(in the rows, 128 means zero)
Named turns come first, each shown by rows before and after it. Which turns, in which order, take the first row of each pair that follows to the second? Write the first one first, as in the answered first pair.
Kogod:
[137  60 143 119 184 163  78 167 122  92  77] |-> [106  50 142 107 163 183  82 147 117 116  77]
[ 96 127 103 146  97 188 136 132 133 114 159] |-> [ 95 125 102 146  75 166 148 119 156 125 144]
[126  90  99 143  73 144 105 111 178 139  77] |-> [165 105 101 158  95 117 102 133 187 109  76]
[ 99 128 152 104 162 181 131 154  99 109 142] |-> [ 71 115 151  92 124 178 146 124 116 140 125]
tok:
[124  92 106 128  99 177 100 124 134 131 104] |-> [159 121 100 121 105 127  78  99 116 151 131]
[119  95 177 112 157 143 116 129 122 129 101] |-> [144 109 171 109 165 119  99 117 109 138 122]
[116 135 116 151 106 136 154 131 142 108 139] |-> [135 136 108 154 120 141 128 134 123 105 155]
dakuf:
[197 166 106 152 165 104 101 149  99  90 179] |-> [ 71 179 133 123 102 141 205 119 110 127 174]
[117 118 115 142 124 176 122 143 117 117 139] |-> [132 125 109 143 126 169 112 140 113 116 150]
[153 154 102 143 109 122 123 123 125 143 153] |-> [105 130 119 137  97 149 159 133 144 140 117]
nise:
[121 101 107 134 115 162 120 129 158 103 136] |-> [105 111 107 125 102 162 131 114 152 121 146]
[131 139 129 101 175 119 114 111  96 124 153] |-> [146 127 126 114 183 126 104 128 109 104 140]
[103 115 149 127 119 114 162 122 123 152 110] |-> [110 119 155 123 134 104 156 124 116 153 111]
[126 167 121 117 122 132 148 144 133 129 139] |-> [130 168 123 115 129 128 145 145 127 128 139]
Then:
Between the rows of a pair lie two turns.
[118 116 143 124 118 128 131 143 158 108  86] |-> [107 157 131 115  95 113 147 111 136 134 136] -> dakuf then dakuf
[121 159 119 120 168 116 141 130 106 131 107] |-> [102 150 120 111 154 127 144 119 104 147 108] -> Kogod then Kogod
[ 73 107 149 100 138 140 149 132 128 126 112] |-> [111 151 125 102 137 107 124 105  98 139 171] -> dakuf then dakuf
[129 123 129 121 135 135 133 124 145 149 109] |-> [150 125 120 125 139 129 121 126 143 144 117] -> dakuf then nise
[104 116 139 106 131 149 123 114  96 161 140] |-> [109 112 145 100 127 125 125 106 107 170 124] -> nise then Kogod
[133 125 149 118 165 108 134 112 118 139 141] |-> [114 109 153 121 165 137 140 126 122 131 132] -> dakuf then tok
[115 177 147 117 143 122 147 118 105 126 165] |-> [ 88 128 162 116 145 150 160 145 137 114 104] -> dakuf then Kogod
[119 126 134 107 159 108 120 116 114 161 127] |-> [116 116 143 111 158 105 136 126 134 150 102] -> nise then tok
[144 112 149 123 143  94 117 122 146 146 109] |-> [149 102 144 130 158 123  97 137 131 133 116] -> tok then tok
[165 117 123 130 129 111  95 126 138 123 132] |-> [157 110 115 134 126 139  93 134 133 117 138] -> Kogod then nise
[128 135 135 125 145 105 150 144 141 116 116] |-> [131 141 134 127 160 113 140 147 124 114 131] -> Kogod then tok
[159 132 117 128  97  87 157 109 161 108 126] |-> [177 147 122 133 130  94 145 130 140  88 144] -> nise then Kogod
[141 130 210 105 183 115  95 155 114 137  86] |-> [128 101 195 119 173 166  88 169 121 121  80] -> nise then Kogod
[ 98 144 171 104 175 123 137 143  81 106 127] |-> [ 81 119 164 105 163 156 130 142  84 113 116] -> nise then Kogod
[131 120 112 117 118 122  94  86 100 165 136] |-> [107  91 112 126 120 174 101 114 109 144 119] -> tok then tok
[118 110  92 127 106 137 121 133 135 111 125] |-> [111 117  94 122  98 128 128 122 135 120 129] -> Kogod then nise
[ 92 128 148 149 130 141 185 130 184 108  95] |-> [126 189 122 146 119 102 164  91 144 134 175] -> dakuf then dakuf
[108 106 136 111 131 124 137 119 125 162 106] |-> [131 100 133 118 139 109 124 128 133 152  97] -> dakuf then tok
[ 94 129 135 102 103 119 141  86 128 186 128] |-> [136 109 142 123 122  85 141 118 173 147  76] -> Kogod then dakuf
[129 114 134 117 133 139 112 123 115 156 127] |-> [137 110 135 123 139 141 106 134 119 148 121] -> nise then nise
[175  96 103 154 127 111  96 138 165 111 102] |-> [171 101  92 163 120 130 102 145 164 101 114] -> nise then Kogod
[ 64  34 125 117 104 173 135  95 131 132 120] |-> [ 88  59 137 110  86  85 160  70 162 149 103] -> nise then Kogod
[134 160 100 149  84 103 158 121 162 116 141] |-> [136 157 106 159 106 123 163 151 160  87 138] -> Kogod then tok
[159  99 125 124 135 126  83 120 117 141 118] |-> [152  96 124 121 128 129  85 114 118 149 115] -> Kogod then Kogod
[130 129 155 128 151 117 118 128 101 132 103] |-> [111 132 159 125 141 121 134 122 103 139 104] -> dakuf then dakuf
[162 144 144 112 138  83 117 140  98 115 113] |-> [124 121 160 106 130 106 143 151 117 111  82] -> dakuf then dakuf
[102 161 158 120 128  88 171 130 115 151 128] |-> [119 144 166 124 159  86 156 155 120 130 105] -> nise then dakuf
[157 158 124 129 138  97 122 115 116 138 165] |-> [110 140 149 129 122 109 179 128 154 127 116] -> dakuf then Kogod
[129 120 133 138 118 116 150 127 162 119 108] |-> [119 131 138 126 113 110 156 113 152 135 119] -> nise then nise
[120 114 122 114 144 138  75 107  96 157 130] |-> [ 96 103 128 113 113 133 106  97 130 165  98] -> Kogod then tok
[142 133 133 157 139 162 143 173 139  77 135] |-> [140 179 132 147 109 107 171 132 139 108 164] -> dakuf then tok
[158  99 150 130 120 101 112 110 158 140 103] |-> [161 126 146 125 119  87 113  97 141 152 130] -> dakuf then nise
[178 119 108 138 141  92 123 135 137 120 114] |-> [103 114 110 137 113 166 173 140 135 119 122] -> dakuf then tok
[104 134 152 122 163 153 138 195 124  81 118] |-> [ 71 119 141 122 126 177 151 177 135  98 112] -> nise then Kogod
[145 127 125 130 103  97 122 110 146 143 117] |-> [136 122 135 140 114 115 143 138 160 115 100] -> Kogod then tok
[130 134 144 124 148  99 141 132 135 131 108] |-> [142 149 131 128 144  94 134 125 128 133 129] -> nise then dakuf
[182 146 129 131 134 111  82 125 174 108 126] |-> [173 142 120 140 135 150  80 140 165  92 140] -> nise then Kogod
[105  89 135 127 116 153 192 148 150  88 148] |-> [136 134 116 126 111 121 173 121 119 108 209] -> dakuf then dakuf
[145 138 120 143 136 123 144 137 138  98 147] |-> [138 152 122 131 131 111 147 119 126 117 160] -> Kogod then tok
[109 140 146  98 134 134 146 139 124 132 143] |-> [110 136 149  95 135 134 142 139 122 137 139] -> nise then Kogod
[154 119 146 155 143 111 146 146 156 108  59] |-> [185 139 139 150 152  81 123 130 138 122  84] -> tok then tok
[ 98 101 117 104 124 150 106 127 112 162 115] |-> [107 113 123  98 127 124 104 118 106 172 121] -> nise then tok
[125 174 135 128 139 141 135 131 117  89 156] |-> [110 169 139 117 138 151 130 120 106 108 157] -> Kogod then nise
[121 114 154 111 177 127 145 113 175 134  90] |-> [173 140 127 119 181 100 109  99 157 135 135] -> nise then dakuf
[114  93 132 138 148 178 103 118 125 112 140] |-> [ 91  95 137 122 122 161 117  88 131 145 138] -> Kogod then nise
[132 144 123 144 161 225  79 153  56 143 185] |-> [127 198 139 112 123 123 119  87  58 205 199] -> dakuf then tok
[123 216 131 164 181 102 175 145 132 103 183] |-> [ 64 173 152 155 180 158 198 164 144  98 140] -> dakuf then Kogod
[134 145 140 115 164 101 120 155 115 115 129] |-> [101 140 141 104 157 131 126 148  98 131 140] -> Kogod then dakuf
[137 104 127 121 174 117  98 129 112 123 107] |-> [124 131 132 109 147  80 130 100 119 148 113] -> tok then dakuf
[123 121 146 102 135 121 115 106 128 150 115] |-> [145 129 149 108 146 102 116 117 136 134 114] -> Kogod then Kogod
[160 149 134 157 119 106 161 171 186  93 125] |-> [141 183 132 148 131 137 160 166 134 103 188] -> Kogod then dakuf
[102 164 122 128 128 163 164 130 101 121 181] |-> [ 94 116 130 135 133 188 162 157 132 102 127] -> dakuf then nise
[150  76 121 140 151 150 132 153 167 136  91] |-> [ 96 123 119 122 105 149 182 107 151 175 139] -> dakuf then dakuf
[116 154 133 120 111 102 140 106 141 150 184] |-> [110 106 156 131 135 122 149 155 181 112 111] -> dakuf then Kogod
[133 129 139 133 142 130 119 120 120 112 160] |-> [127 135 150 127 135 103 138 114 133 116 145] -> tok then nise
[131 134 113 137 124 133 128 141 111 114 158] |-> [120 134 118 127 120 133 128 131 103 128 159] -> Kogod then nise
[109 127 126 133 135 136 125 113 117 131 141] |-> [118 127 130 134 149 130 118 121 115 126 140] -> nise then nise
[141 156 102 132  97 140 127 109  98 143 193] |-> [157 125 107 130 136 161  85 131  82 134 174] -> dakuf then tok
[133 120 128 103 104 134 120  92 127 165 141] |-> [115 101 149  95 121 141 131 107 135 157 109] -> nise then dakuf
[154 167 126 133 143  86 126 152 122 106 125] |-> [118 152 131 136 119 108 162 159 149 100  99] -> tok then nise
[109 108 151 121 105  96 150  91 132 115 132] |-> [103  82 142 129 109 145 134 112 132 101 126] -> tok then Kogod
[ 91  91 155 118 120 148 125 137 140 159 104] |-> [124 121 150 108 122  94 109 110 126 182 128] -> tok then tok
[127 131 140 127 140 108 122 133 126 104 164] |-> [114 131 148 126 135 109 141 135 135 103 154] -> tok then Kogod
[146 126 104 154 114 116 145 160 165  88 112] |-> [123 126  96 156 109 154 148 163 149  89 133] -> Kogod then nise
[124 140 121 145 107 127 164 126 151 115 129] |-> [142 144 122 150 125 125 151 140 148 101 134] -> Kogod then dakuf
[123 133 170  79 211 121 154 154 104 109 119] |-> [103 150 172  76 187 104 184 137 117 120 119] -> dakuf then tok
[169 117 125 134 141 103 115 131 165 113 128] |-> [144 112 113 139 104 122 133 118 178 119 129] -> nise then nise
[104  98 156  88 155 134 114 114 109 165 102] |-> [149  92 141 107 172 128  83 131 114 141 103] -> dakuf then nise
[169 102 102 176 144  94 100 140 167 107  98] |-> [164  98  80 184 119 116  96 126 166 114 114] -> nise then tok
[116 133 152  93  99  34 147  67 128 202 101] |-> [ 36  69 153 107 110 191 159 126 122 159  76] -> tok then nise
[152 125 116 142 153 159 100 151 113 101 145] |-> [168 150 127 131 135  78 125 122 138 124 134] -> tok then nise
[111 130 140 112 139 122 131 135 108 148 140] |-> [124 114 139 119 150 127 119 151 117 132 120] -> tok then dakuf
[ 98 125 113 126  95 178 136 116 131 133 140] |-> [105 149 137 101 128 144 129 107  94 154 156] -> nise then nise
[ 95 112 153  99 147 133 139 132 113 137  90] |-> [123 105 138 110 164 147 103 143  98 122 103] -> Kogod then tok
[161 126 114 137 125  75 121 120 171 126  88] |-> [171 168 112 140 141  71 128 125 144 114 135] -> dakuf then Kogod
[130 118 144 120 149 117 118 133 126 129 120] |-> [105 123 146 119 133 127 142 128 132 133 120] -> dakuf then tok
[ 98 135 118 134 100 156 126 110 138 133 182] |-> [104  90 129 141 109 162 121 136 173 113 124] -> dakuf then Kogod
[152 100  90 135 115 197 104 129 148 111 113] |-> [113 125  95 109  90 186 127  89 126 156 141] -> nise then nise
[141 148 128 131 133 122 132 129 120 136 151] |-> [146 124 132 136 146 131 123 146 134 119 123] -> dakuf then dakuf
[ 97  90 166  77 163 140  90  99  79 175 115] |-> [108  83 162  78 140 110  92  82 106 186  93] -> dakuf then Kogod
[127 107 102 151 105 164 120 150 135 111 136] |-> [128 121  93 147  94 153 116 130 127 127 154] -> dakuf then Kogod
[ 69  93 136 121  92 144 163 105 146 145  87] |-> [140 137 119 112 114  76 105  71  99 172 147] -> tok then tok
[152 147 116 144 129 141 141 134 140 102 145] |-> [145 160 120 132 123 123 145 114 130 124 156] -> Kogod then tok
[127 162 128 142 131 117 162 175 157  84 137] |-> [118 178 123 136 125 126 163 163 135  93 166] -> tok then dakuf
[118  91 123 109 135 148  96 116 107 164 130] |-> [136 109 129 110 119  86 117 103 136 167 116] -> tok then Kogod
[158  83  99 141 108 138  79 110 148 137 113] |-> [184 105 108 145 120  97  90 114 157 125 112] -> tok then Kogod
[126  89 161 114 182 105 140 118 153 132 110] |-> [104  95 160 118 160 114 169 115 164 130 113] -> dakuf then tok
[ 78 123 130 101 120 125 139 124 120 164 127] |-> [ 85 107 119 106 110 130 127 122 131 163 119] -> tok then Kogod
[122 135 129 138 136 137 142 150 127  92 142] |-> [103 133 129 127 128 150 144 139 116 109 147] -> Kogod then nise
[146 130 129 170 107  73 125 136 113 143  83] |-> [132 111 128 180 124 128 126 168 109 115  75] -> tok then Kogod
[141 114 106 123 110 136  79  91 108 167 120] |-> [134 114 116 127  90 105 119  92 150 162  85] -> dakuf then Kogod
[173 106  90 137 118 106  76 107 146 120 132] |-> [141 143 101 132  86  81 139  91 164 128 143] -> dakuf then Kogod
[131 108 108 151  98 136 133  93 125 141 144] |-> [109 103 119 143 102 147 148  97 127 139 132] -> nise then tok
[114 114 163 102 127 110 130 141 132 138  99] |-> [127 111 160 113 131 110 129 153 141 122  95] -> Kogod then nise
[117 184 135 140 127 101 148 133 117 106 151] |-> [133 172 132 150 139 104 136 150 125  87 139] -> nise then nise
[141  95 131  98 145 141  67 136  90 176 108] |-> [126 131 120  95 116 139  89 109  79 195 149] -> nise then dakuf
[140 167 109 141 130 152 101 114  75 130 204] |-> [116 189 154 114 124  76 163  95 106 151 163] -> tok then nise
[140 144 133 118 116  98 126 126 120 136 143] |-> [121 129 140 126 113 121 148 147 142 115 114] -> tok then Kogod
[141 136 118 146 168 125  93 148  96 126 155] |-> [139 154 123 143 127  63 135 120 139 145 133] -> nise then tok
[110  90 109  94 106 161 104 109 105 165 130] |-> [115  74 119  95 115 150 103 118 121 161 101] -> tok then dakuf
[134 148 125 129 135 129 116 131 130 118 160] |-> [114 139 126 121 115 136 122 114 133 138 156] -> Kogod then Kogod
[116 179 151 128 149 157 129 122 120 129 111] |-> [125 172 148 136 156 161 122 134 126 116 102] -> nise then nise
[147 185 159 107 178  60 138 141  82 126 155] |-> [ 88 165 156  81 155 118 138 114  57 168 165] -> Kogod then Kogod
[121 120 138 131 141 123 132 136 132 114 124] |-> [111 133 137 129 132 123 140 126 125 122 136] -> dakuf then dakuf
[115 121 110 135  92 144 135 113 146 134 130] |-> [135 133 105 132  98 126 118 103 134 141 147] -> tok then tok
[141 129  89 152 101 155 125 136 153 106 137] |-> [128 129  90 150  94 157 136 135 154 108 136] -> dakuf then dakuf
[ 82 102 125 109 135 169  86 115  72 188 161] |-> [ 46  95 140 105 112 164 133 113 106 191 130] -> tok then tok
[134 121 115 167 133 126 142 133 121  99 177] |-> [128 129 118 160 118 104 158 118 129 112 175] -> nise then tok
[184 152  91 157 145 123 116 145 154 128 193] |-> [130 166 112 129 104  93 171 107 170 167 177] -> Kogod then tok
[108 138 139 124 142 134 139 113 109 153 139] |-> [104 131 139 125 127 128 149 109 127 154 122] -> tok then Kogod
[104 131 111 148 110 164 147 144 144 113 132] |-> [127 128  96 154 108 161 127 140 144 113 140] -> dakuf then nise
[122 148 110 110 116 146 123 130  88 140 125] |-> [126 154 116 110  99 113 142 120 111 144 109] -> tok then Kogod
[126 127 124 135 104 135 124 113 138 135 122] |-> [140 128 120 137 109 130 113 112 133 134 127] -> dakuf then dakuf
[193 124 124 157 174  86  88 128 109 110 147] |-> [165 101 112 159 172 155  74 140  93 106 155] -> Kogod then nise
[100 122 147 112 113 162 115 124 119 142 123] |-> [126 140 135 113 119 145  95 114 106 146 151] -> dakuf then dakuf
[ 95 115 122 144 119 191 159 160 136  93 124] |-> [113 164 103 141 104 161 152 125 104 115 188] -> dakuf then dakuf
[110 104 120 117  98 150 128 119 133 139 124] |-> [124 120 126 114  98 108 138 108 143 145 118] -> nise then Kogod
[118 166 144 103 127 108 148 113 107 147 163] |-> [ 84 135 149 116 121 161 169 139 128 121 132] -> Kogod then tok
[133 108 126  92 145 107 124  83 130 166 125] |-> [126 112 134  94 139 100 147  88 145 161 115] -> Kogod then dakuf
[149 111 128 115 137 113 102 115 125 154 118] |-> [157 108 125 121 143 121  97 127 126 142 117] -> nise then Kogod
[137  79 117 138 126 163  92 136 136 115  92] |-> [131  86 111 140  94 146 113 120 159 125  88] -> nise then Kogod
[141 124 107 142 132 150 106 129 113 118 123] |-> [118 146 111 133 106 134 137 107 113 138 136] -> dakuf then tok
[172  90 118 165 143 180  93 154 128 108 124] |-> [137 143 104 145  82 150 130  89 112 162 184] -> dakuf then Kogod
[164 122 109 128 102  84 140 110 165 130  96] |-> [175 136 114 132 168 139 108 155 105  95 142] -> Kogod then Kogod
[145 104 161 150 136  77 143 140 161 131  88] |-> [154  80 139 167 153 139 107 162 143 106 105] -> nise then tok
[134 102 137 112 123 111 102 127 107 141 130] |-> [106 100 140 110 112 131 123 125 112 141 125] -> dakuf then tok
[141 141 107 139 140 147 127 156 117 100 139] |-> [113 136 107 125 126 166 128 140 105 122 148] -> Kogod then nise
[156 133 106 145 147 105 126 123 131 116 128] |-> [146 124  96 152 125 122 134 119 145 114 126] -> nise then nise
[100 152 136 130 146 170 159 158 117 105 146] |-> [122 156 118 121 148 162 118 133  89 130 175] -> Kogod then tok
[118 111 124 101  84 132 157 118 148 143 108] |-> [129 102 106 106 105 180 118 133 115 133 137] -> tok then nise
